128 stands for zero in the data rows.
Some points, one per row:
[139 134 142 142 103 102 116 158 174 134 104 108 127]
[103 143 160 126 110  94 113 116 144 106 111 120 142]
[ 98 142 169 134 117  85  92 123 145 124  97 140 143]
[166 123  98 134 118 142 137 103 163 143 119 119 121]
[194 118 111 142 122 140 118  92 154 134  94 146 111]
[129  87  69 144 242 153 164 231  20 159 218 111 129]
[ 98 135 172 108  90  98 105  90 157  94  88 136 126]
[136 149 111 129 129 125 132 157 124 148 117 103 145]
[113 112 139 117 132 109 141 135  70 148 154 133 118]
[138 137 157 117 120 118 107 131 138 118 124 123 127]
[117 110 147 112 107 131 131 124 141 124 122 114 101]
[118 147 123 139 107 122 126  71 145 112 101 150 121]
[163  93  83 134 108 120 136 140 129 166 133 110 109]
[ 94 109 168 119  90 132  81 120 162 127  85 180  65]
[156 120  94 133 150 131 139 127 101 158 176 119 152]
[108 131 127 121 100 152 138  98 161 120  98 154  86]
[152 139 153  84 118 102  95 111 161 104 112 125 121]
[101 132 171 129  95  99  94  92 178 113  77 150 130]
Here are 10 more points, each followed by its number:
[119 140 134 117 114 146 135 135 156 102 120 137 126] 0
[111 121 111 126  78 139  98  63 184 108 100 176 109] 1
[145 134  92 156 149 149 158 151  99 111 149 123 133] 2
[127 132 136 101 178 143 137 172 112 141 147 123 140] 3
[134 158 134 115 102 159 130 157 128 122 100 130 158] 4
[134 129  86 130 130 126 143  93 109 129 149 111 114] 5
[100 114 130 116  51 132  93  52 203 104  75 164  73] 6
[134 127 114 106  88 139  77 125 169 145  99 127  91] 7
[120 157 122 133 157 111 106 134  93 124 135 130 142] 8
[142 136 155 134 130 110 125 140 142 127 115 119 135] 9
Which of these numbered points is nearest to each point below, ignoring the direction in which the first points spread most? Its number follows each.
[127 146 151 118 162 123 138 129  91 110 128 112 174] > 8
[156 141 140 140 123 124 111 162 151 131 124 111 130] > 9
[118 129 117 133 118 124 132  87 117 139 140 128 135] > 5
[150 119  84 130 131 148 143 135 101 146 165 137 126] > 1
[156 141 154 140 111 128 116 153 147 124 126 115 127] > 9
[117 152 161 138  94  94  98  90 184 116  86 134 118] > 9
[143 149 141 132 106 106  87 137 183 109  81 146 134] > 9
[144 142 105 139 139 152 166 153 103 154 142 113 152] > 4
[108 138  97 158 146 128 165 129 111 124 131 135 144] > 2
[141 114  99 161 169 112 158 180  61 156 169 105 129] > 9
[144 122 113 126 136 123 143 115 137 137 155 121 102] > 5
